Rotation paths and how fast each direction turns (degrees each step)
Each turn is a multiple of 5 degrees from 10 to 175, or 0.
Each row of a path follows its step; steps can be skipped.
Rotation 1:
step 4: |  15 |   4 |   3 |  20 |  11 |   9 |  21 |  -3 |  -1 |   6 |  -4 |  10 |  14 | -16 | -15 | -10 |  -9 | -36 | -16 |  -7 | -32 | -14 |   1 | -15 |  36 |  -8 | -24 |  17 |  -7 |  -3 |  12 |   2 |  20 | -24 |   5 |   5 |  28 |  -4 | -11 |   8 | -22 | -24 | -16 |  24 | -51 |   0 |  25 |   2 |
step 5: | -28 |   7 |  -2 |   8 | -12 |  12 | -23 |  25 |   6 |  14 |  -1 |   6 |   2 |  -9 |  -5 | -13 |   8 |   9 | -29 |   5 | -31 |   0 | -13 |  17 |  16 |  -2 | -36 | -19 | -34 |  10 | -20 |  -7 |  24 |  26 |   5 |  -6 |  18 |  -6 | -26 | -19 | -20 |   1 | -26 | -22 | -18 | -29 |  28 |  -4 |
step 6: |  -4 |   2 |   5 |  -6 | -21 |  -9 |  -6 |   8 |  -4 |  41 |  24 |   0 |  -8 |  -4 | -19 | -21 | -10 | -10 | -31 |   3 | -23 | -12 | -12 | -10 |  27 |  19 |  30 |  10 |  28 |  -1 | -13 |  14 |   9 |  31 | -18 |  13 |  22 |  23 |  -6 |   0 |   7 |  13 |   5 |   5 | -49 | -14 |  11 |   0 |
step 9: | -27 |  37 |   4 |  36 |   6 |  21 |  -2 |  14 |  -5 |  14 |   5 |   1 |   5 | -20 | -13 |   9 |  -6 |   0 |   0 |  15 |  -9 |  -3 |  -8 |  14 | -34 |   1 |  20 |  11 | -16 |  10 | -45 | -17 |  -7 |  14 |  15 |  10 |  -9 |  27 | -23 |  17 | -17 |  16 | -15 | -24 | -30 |  -4 | -18 |  14 |
step 11: | -35 |  36 | -16 |  21 |   5 |  -9 |   0 |  -7 |  -7 |   9 |   7 |  -1 |  -4 | -21 |  14 |  17 | -16 | -16 |  12 |  -3 |  27 |   2 |   2 |  12 |  -3 |  -3 | -24 | -19 | -12 |  17 |  -4 | -18 |  44 |  10 |  18 |  -7 |   3 |  -6 |  -4 | -17 | -22 | -28 |   3 |  -5 | -34 | -39 |   9 |   0 |
step 17: | -10 |  44 |   3 |  -2 |   6 |  -5 |  17 |   8 |   4 |   9 | -27 |   2 |   2 | -13 | -17 |   9 | -19 |   1 |  -2 | -17 | -16 |   0 | -12 |  -2 |  41 |  -9 | -29 | -16 |  25 | -10 |  14 | -18 |   1 |  27 | -20 |  13 |  10 |   0 | -12 | -19 |  -6 | -14 | -13 |  10 | -29 | -43 |  -6 | -25 |
step 21: | -39 |  23 | -12 |  14 |   9 | -13 |  -2 |  -6 |  -3 |  22 |  14 |   5 |   2 |   7 |  -3 |   2 | -11 | -21 |   2 |   9 | -29 |   4 | -32 |  23 |   7 |   3 |  -1 |   6 |  -8 |  -1 |  -6 | -14 | -13 |   2 |  -6 | -21 |  47 | -36 | -15 |  12 | -10 |  10 | -23 | -21 | -35 | -34 |  12 |   3 |
step 23: | -17 |  44 |  -2 |  12 |  12 | -26 |  21 |  12 |   6 |  27 |   0 | -14 |  10 |  -3 | -12 | -10 |  11 | -27 | -17 |   3 |  12 |   3 |  34 | -20 |  12 |   7 | -23 | -11 |   5 | -22 |  10 |   4 |   2 |  14 | -26 |  -8 |   5 |  11 |  -4 |  21 | -22 | -19 | -24 |  -7 | -32 |  -1 |  37 |   4 |
step 26: |   6 |   5 | -19 |  25 | -30 | -12 |  26 |  30 |   9 |   4 |   8 |  10 |   9 | -36 |  -3 |  -4 | -22 |   5 |   9 | -11 |  -1 |  -7 |   1 |  15 |  -9 |   0 | -18 |  18 |  16 |  17 |   0 | -20 |  35 |  -2 |  -6 |  -3 | -18 |  27 | -24 | -21 |   7 |   1 | -11 |  -2 | -47 |  28 |   6 |  -9 |
Speeds:
| -6 | -4 | -5 |  6 |  1 |  5 | -2 | -3 | -2 |  0 | 13 |  8 |  2 |  2 | 13 | -7 |  0 |  7 | -4 |  1 | -4 |  9 | -6 |  7 |  0 |  1 |  3 |  1 | -4 | -1 | -4 |  2 | -1 |  3 | -4 | 10 |  1 |  4 |  3 | -1 | -8 | -6 | -2 | -1 |  8 | -3 |  0 | -1 |
110
|  0 | -2 |  0 | -5 |  9 | 11 |  6 |  3 |  4 | -2 | -2 | -7 |  3 |  7 | -3 | -2 |  0 |  6 |  0 | 13 | -9 |  8 |  6 | -8 | -1 | -9 | -7 | -2 | -5 | -2 | -4 | -2 |  1 | -1 |  3 |  5 | -6 |  2 |  0 |  3 | -1 | -1 |  3 | -4 | -5 | -1 |  7 |  3 |
95
| -1 |  5 | -8 |  9 |  4 | -8 | -4 |  0 | -9 |  6 | -9 |  4 | -4 |  5 |  3 | 12 | -3 |  2 | -1 | 12 |  4 |  3 |  2 |  0 | -1 |  3 |  1 |  7 | -5 | -6 |  1 | -6 |  0 | -3 |  2 |  5 |  3 | -1 |  5 |  5 |  4 |  2 |  8 | -3 |  2 | -1 | -1 |  3 |
35
|  -1 |   4 |  -6 |  -6 |   7 |  -1 |   4 |  -9 |   3 |   0 |   9 |  -1 |  -4 |   0 |   5 |  11 |  -4 |   0 |  -1 |   1 |   0 |  -2 |   6 |   1 |  -6 |   0 |   5 |  -5 |  -2 |  -3 |  -2 |  10 |   0 |  -9 |   1 | -14 |   4 |   1 |  -6 |   4 |  -1 |  -9 |  -4 |  -6 |   2 |  -1 |   2 |   0 |
35
|  -4 |  -8 |  -4 |   9 |   1 |   8 |   1 |   8 |  -4 |  -9 |   3 |   4 |  -7 | -10 |   1 |   4 |  -2 |  -9 |   6 |  -2 |  -7 |   2 |  -3 | -11 |   2 |  -3 |   1 |   4 |  -2 |   0 |   1 |  -6 |  -2 |   2 |   2 |  -7 |   9 |   1 |  -3 |  -3 |   3 |  -1 |   3 |  -8 |   1 |   4 |   4 |  -3 |
65
Rotation 2:
step 3: |  15 |  -9 |  13 |  18 | -19 |  -9 |  27 |   8 |  -2 |  10 |  16 |  45 |  20 |  19 |  31 | -10 | -15 |  29 |   6 |   1 |  -7 |  22 |  26 | -31 |   6 | -33 |   1 | -18 |   9 |   6 |  10 |  -3 | -23 |  -7 |  -5 |  13 |  17 | -16 | -11 |  -8 |  19 |   0 | -45 | -17 |  -9 |  -4 |   6 |  12 |
step 7: |   7 |  -6 |  -1 |   0 | -45 |   1 | -15 | -46 |  -3 |  14 |   4 | -14 | -11 |  30 | -21 |  -3 |  -6 |  -9 | -24 |  -5 |  -6 |  12 |  12 |  -2 |  10 |  19 | -25 |  -8 |  -1 |  -7 |  24 | -16 |  16 |  17 |   8 |   7 |  -4 | -13 |   4 |  48 | -14 | -23 |   8 |  31 |  20 |   6 |  29 | -14 |
step 8: | -40 | -19 |  -1 |   8 |   2 |  24 |  -2 |  -3 |  11 |  38 |   2 |   3 |   9 |  32 |  45 | -22 | -36 |  24 |  -1 |  27 | -19 |   3 |  10 |   6 |  28 |  -2 | -38 | -13 | -18 |  20 |   7 |  -7 | -14 |   7 |   6 | -25 |   4 |  -6 |   6 |   1 |  -2 | -17 |  -2 |  -4 |  12 | -19 |   5 |   8 |
step 13: | -16 | -25 |   7 |  18 | -23 |   0 |  -8 | -36 | -16 |  -4 |   8 |  10 |  22 |  -2 |  25 | -26 |   5 |  15 | -21 |  -8 |   3 | -10 | -10 |  -6 |   8 | -13 | -27 | -21 | -25 | -11 |  36 |   3 |   0 |  17 |  10 | -30 |  -1 |  46 | -21 |  29 | -14 |  -6 |  10 | -18 |  -7 |  17 |  -6 |  -5 |
step 15: |  -4 | -11 |  -2 |  -6 |  -3 | -16 |  39 |  -1 |  17 |  54 | -16 |  16 |   8 |  29 |  -9 | -15 |   3 |  -3 | -20 |   4 |  21 |  34 | -16 | -19 | -15 | -24 |  18 |   6 | -10 |   0 |  -5 |  -5 | -15 |   2 |  -9 |  21 | -15 |  -4 |  22 | -12 |  29 | -32 |  -2 |  11 |  28 |   4 | -10 |   8 |
step 19: | -10 |  -5 |  21 |  14 |  -1 |  33 |   2 | -17 | -26 |   5 |  14 |  -9 |  13 |  41 |  13 | -31 |   7 | -16 |  -5 |  15 | -22 | -14 |   6 | -24 |  24 | -20 | -11 |  10 |  -5 |  -6 |  19 |   9 |  32 |   5 |  -2 |   1 | -21 | -17 | -25 |  10 | -37 |   5 | -21 |  -2 |  -6 | -40 |   8 | -12 |
step 21: |  -9 | -12 |  22 |  -5 | -22 | -27 |  12 |  13 |  11 |  22 | -24 |  28 |   4 | -18 |  25 |   0 | -30 |  -8 |  -5 | -17 |  27 |  26 |   8 | -22 | -20 |  21 |  11 |   0 | -20 |  38 |  36 |   8 |  17 |  10 | -18 |   1 |  17 |   0 |   5 |  -8 | -10 | -10 | -25 |  25 | -11 |  16 |  12 |  -2 |
step 22: |  38 | -24 |  -3 |   2 |   1 |  -4 | -10 |   6 |  -2 | -17 |  14 |  18 |  28 |  22 |  16 |  -9 | -19 |  -1 | -14 | -36 |  32 | -13 |  21 |  -8 |  -3 | -12 |  21 | -21 | -18 |  19 |   8 |  13 | -33 |  10 |  -7 | -13 |  16 |  10 | -10 | -14 |  40 |  -2 | -15 |  -6 |  19 | -32 |  -4 | -10 |
step 26: | -16 |  20 |   5 |   3 | -37 |   2 |   0 | -30 |  14 |  28 |  -9 | -12 | -24 |   5 |  27 | -20 | -35 | -17 |  -2 |  13 |   6 |  42 | -35 | -13 |  13 | -19 |  -1 |  -6 |  11 |  21 |  -1 |  12 |  14 |  10 |  -3 |  14 |  -2 |   6 | -12 |  16 |  14 |  -5 | -10 |  19 |  27 |   4 |  35 |   1 |
Speeds:
| 13 | -1 |  0 | -8 | 13 | -6 | -3 |  5 |  1 | -1 |  1 |  4 | -1 |  0 |  0 |  2 |  2 |  1 | -4 | -6 |  4 | -8 | -1 | -1 |  9 |  1 |  1 | 13 |  7 | 10 |  3 | -6 | -4 | -4 |  0 |  3 | -2 |  1 | -7 | -1 |  2 |  2 |  4 |  0 |  2 |  5 |  0 |  2 |
60
|   1 |  -1 |   6 |   2 |   1 |   1 |  -1 |   0 |   1 |  -1 |  -2 |   9 |   5 |   9 |   0 |   4 |  11 |  -6 |  -9 |  -6 |  -3 |  -1 |   5 | -11 |  -8 |   5 |   4 |   2 |   3 |  -7 |   8 |   7 |  -2 |   1 |  -6 |   6 |   4 |   2 |   6 |  10 |  -1 |  -2 |   2 |  -3 |  -5 |   0 |  -4 |   0 |
120
|  -3 |   0 |   2 |  -4 |  -4 |  -4 |  -5 |  -2 |   1 |  -2 |   0 |  -8 |  -1 |  -4 |   1 |  -3 |  -1 |   0 |  -2 |  -2 |   2 |  10 | -10 |  -1 |  -8 |   3 |   1 |   3 |   0 |   0 |   2 | -13 |  -5 |  -6 |  -5 |   6 |   0 |   5 |   0 |   5 |  -9 | -15 |   3 |  -6 |   6 |   2 |  -2 |   2 |
135
|  -3 |  -3 |  -1 |  -4 |   0 |   9 |   0 |   4 |   1 |   7 |  -2 |  -2 |  -3 |  -1 |  -3 |   2 |  -4 |   0 |   5 |  -2 |   7 |   0 |   3 |  -3 |   3 |  11 |   6 |  -1 |   7 |   1 |   1 |  -8 |  -7 |  12 |  -1 | -10 |  -5 |  -1 |   8 |   4 |  -6 |   1 |   0 |   5 |  -8 |   3 |  -5 |  10 |
110
|   0 |  14 |  -3 |   7 |   2 |   2 |  -2 |  -2 |  -7 |  -7 |  -4 |  -4 |   4 |   1 |   6 |   3 |   1 |   1 |   8 |  -6 |   4 |  -1 |  -1 |   0 |   2 | -10 |   5 |  -2 |   1 |  -2 |   3 |  -1 |   5 |  -1 |  -4 |   2 |  -7 | -11 |  -3 |   4 |   2 |  -4 |  10 |  -4 |  -7 |   5 |   1 |   9 |
55
|  -7 |   1 |   0 |  -3 |   2 |   2 |  -5 |  -2 |  -8 |  -1 |  -4 |   0 |  -6 |  -1 |  -1 |  -6 |   6 |   0 |   2 |  -1 |  -8 |   6 |   0 |  -5 |   3 |  -1 | -17 |   4 |   2 |   1 |   6 |  -6 |   6 |   4 |  -3 |  -1 |  -5 |   5 |  -5 |   8 |  11 |   1 |   0 |   8 |  -3 |  -4 |  -6 |  -1 |
60
| -7 |  2 | -1 | -6 |  9 |  9 | 13 |  1 |  3 | -3 |  1 |  0 | -2 | -2 | -4 | -8 | -1 | -4 | -5 |  3 |  3 |  7 | -1 | -7 | -1 | -9 |  6 |  9 | -1 | -1 |  1 |  2 |  9 | -5 | -4 |  3 |  0 |  5 |  5 | -7 | -3 |  7 |  1 |  2 |  0 |  5 |  0 |  5 |
70
Rotation 3:
step 1: |  -4 | -28 |  18 |  10 |  19 |  -9 |   4 | -28 |   2 |  29 | -14 | -26 |  -9 |   2 |  -1 |   1 | -14 |  15 |  -7 |  -9 |  22 |  16 | -26 | -13 |  -1 |  -1 | -13 |  -8 | -22 |  19 |  -6 |  11 | -12 | -13 |   6 |  11 | -10 |  11 |   1 |  10 | -35 |  26 |  -6 | -44 |  21 | -20 |   7 |   6 |
step 4: | -17 | -15 |   9 | -34 |  18 |  -2 | -13 | -17 | -14 |   3 |  14 |  12 |  13 |   1 |   8 | -17 |  25 | -12 | -24 | -26 |   6 |  23 | -12 |  18 |   6 |  -7 | -13 |  -2 |  -5 |  12 |  26 |  24 |   5 |   8 |   3 |  20 | -15 |  -4 |  13 |   4 | -30 |  28 |   4 |  -4 |  31 |  -2 |  13 |  31 |
step 7: |  -7 |  -5 |  11 |  13 |  31 |   1 |  -6 | -15 |  15 |  18 |   7 |  10 |  11 |  11 |   0 | -18 |  -1 |  -2 | -22 | -12 |   8 |  21 |   0 |  23 |  -8 | -13 |  25 |   7 | -11 |  16 |  47 |  16 |  31 |  20 | -12 |  -6 |  18 | -23 |  17 | -18 | -25 |   6 |  -9 | -13 |  -8 | -27 |   6 | -12 |
step 10: |   9 | -16 | -14 |  29 |  33 |  -5 |  -9 | -15 |   1 |  13 | -20 |  19 |   3 |  15 |  -2 | -24 | -10 |  23 | -10 | -42 | -13 | -12 |  -9 |  -3 |  -5 |   4 |   2 |  13 |  13 |  21 |   4 |  18 |   8 |  -2 |   1 | -32 |  -3 | -32 | -23 | -15 |  -3 |  18 | -14 | -14 |  15 | -26 |   0 |  25 |
step 11: |  22 | -15 |  16 | -16 |  37 |  -1 |  21 |   6 |  -8 |   3 |   7 |   1 | -29 |  21 | -18 |   4 |  14 | -12 | -11 |  16 |   3 |  27 |  -8 | -12 |  10 |   5 | -17 |  33 |   8 |  23 |  22 |  -3 | -10 |   8 |  -1 |   5 |  18 |  -9 |  -9 |   7 | -48 |  21 |  -4 |  -1 |  24 |  -3 |  16 |   1 |
step 12: | -18 | -15 |  15 |  -7 |  19 | -14 | -13 | -28 |   7 |   8 |   0 |  14 |   6 |   3 |   6 |   6 | -23 |  19 | -25 | -17 |  29 |  44 |  19 |   7 |  -5 |  -4 |  41 |   4 | -11 |  16 |  25 | -15 |  15 |  -2 | -24 |   2 |   2 |  -2 |   6 |   6 |  -8 |   4 | -14 | -15 |  -4 | -23 |  21 |   7 |
step 14: | -14 | -19 |  16 | -20 |  18 | -12 |  19 | -15 |   3 |  18 | -15 |   0 |   2 |  12 | -23 | -14 | -14 |   2 | -29 |  29 |  -9 |  -1 | -10 |   6 |  -2 | -16 | -15 |  -8 |   9 |  36 |  21 |  31 |  36 |  -2 |  -3 |   0 |  11 |  -5 | -14 |  -9 | -30 |  -6 | -13 |  -9 |  -1 |  13 |  15 |  27 |
step 21: |  -5 |  14 | -19 |  -9 |   4 | -31 |  28 |   8 |   3 |  20 |   1 |  26 |   3 |  15 |   0 |  -9 | -19 |  -6 | -14 |  -2 |  -2 |  12 |  -2 | -11 | -17 | -22 |   9 |  -8 |  17 |  37 |  20 | -11 |  -1 |   5 |   0 | -29 |  13 | -12 |   4 | -13 | -35 |   5 |  12 | -28 |  27 | -20 |  19 |   6 |
step 24: |   2 | -12 |   7 |  15 |  30 | -36 |  -2 | -18 |  11 |  33 |  -5 | -12 | -11 |  35 |  -5 |  -6 |   5 |  20 | -13 |  -5 |  14 |  18 | -12 | -16 |  14 |  -1 |  -8 | -13 |  -3 |  42 |  -6 | -12 |  15 | -19 |   7 | -17 |  -6 |  27 |   5 |   8 | -11 |  15 |  -7 | -30 |  19 | -18 |   2 |  10 |
Speeds:
|   4 |   7 |   8 |   4 |   1 |  -4 |  -1 |  -7 | -10 | -11 |   4 |  -4 |  -4 |   4 |   8 |   0 |   0 |  -2 |  -8 |   0 |   1 | -10 |   0 |   3 |   2 |  -1 |   1 |   3 |   0 |   4 |   7 |   2 |   6 |   3 |  -3 |   4 |  -3 | -10 |  -7 |   6 |  -5 |  -1 |   7 |   2 |   0 |   2 |  -3 |  -9 |
95
|   1 |   2 |  -1 |   0 |   5 |   3 |   0 | -12 |   3 |  10 |  -1 |  -1 |   0 |  -3 |  -3 |   0 |  -7 |  -6 |   2 |   5 |   3 |  -3 |  11 |   3 |  -5 |   5 |  -3 |  -3 |   0 |   0 |  -1 |  -4 | -10 |   2 |   4 |  -3 |   3 |  -7 |  -5 |   4 |  -1 |   6 |  11 |  10 |  -1 |  -9 |   1 |   3 |
35
|  -4 |  -4 |   0 |  -2 |  -3 |  -2 |   4 |   2 |   2 |  -1 |  -6 |   3 |   2 |  -8 |   1 |  10 |  -3 |  -1 |  -1 |   2 |  -1 |  -7 |  -4 |   6 |  -7 |  -8 |  -9 | -15 |   0 |   2 |  -3 |  10 |  -1 |   9 |  -4 |  -5 |   2 |  -8 |   3 |  -4 |  -1 |  -4 |   4 |  -8 |   0 |   1 |  -1 |  -4 |
60
| -14 |   3 |  -1 | -10 |  -3 |   2 |  -1 |  -3 | -13 |   3 |   5 |   7 |   5 |  -4 |   7 |   0 |  -6 |  -4 |   0 |   0 |  -9 |  -4 |   7 |  -1 |   1 |  -3 |   5 |  -1 |  -5 |  -2 |   2 |  -4 |  -1 |  -2 |  -6 |   3 |  -4 |   2 |   5 |  -3 |  -3 |   1 |   0 |   3 |   5 |   3 |  -6 |   7 |
80
|  -2 |   3 |  -3 |  -2 |  -5 |  -2 |   7 |  -1 |  -3 |   5 |  -3 |   8 |   3 |   8 |  -4 |   3 |   8 |   6 |  -1 |  10 |   1 |  -9 | -10 | -14 |  -3 |   0 |   0 |   4 |   5 |  -3 |  -1 |  -8 |  -6 |   5 |   2 |  -1 |   4 |   1 |   0 |   7 |  -4 |   5 |   2 |  -5 |   3 |   0 |  -6 |  -4 |
140
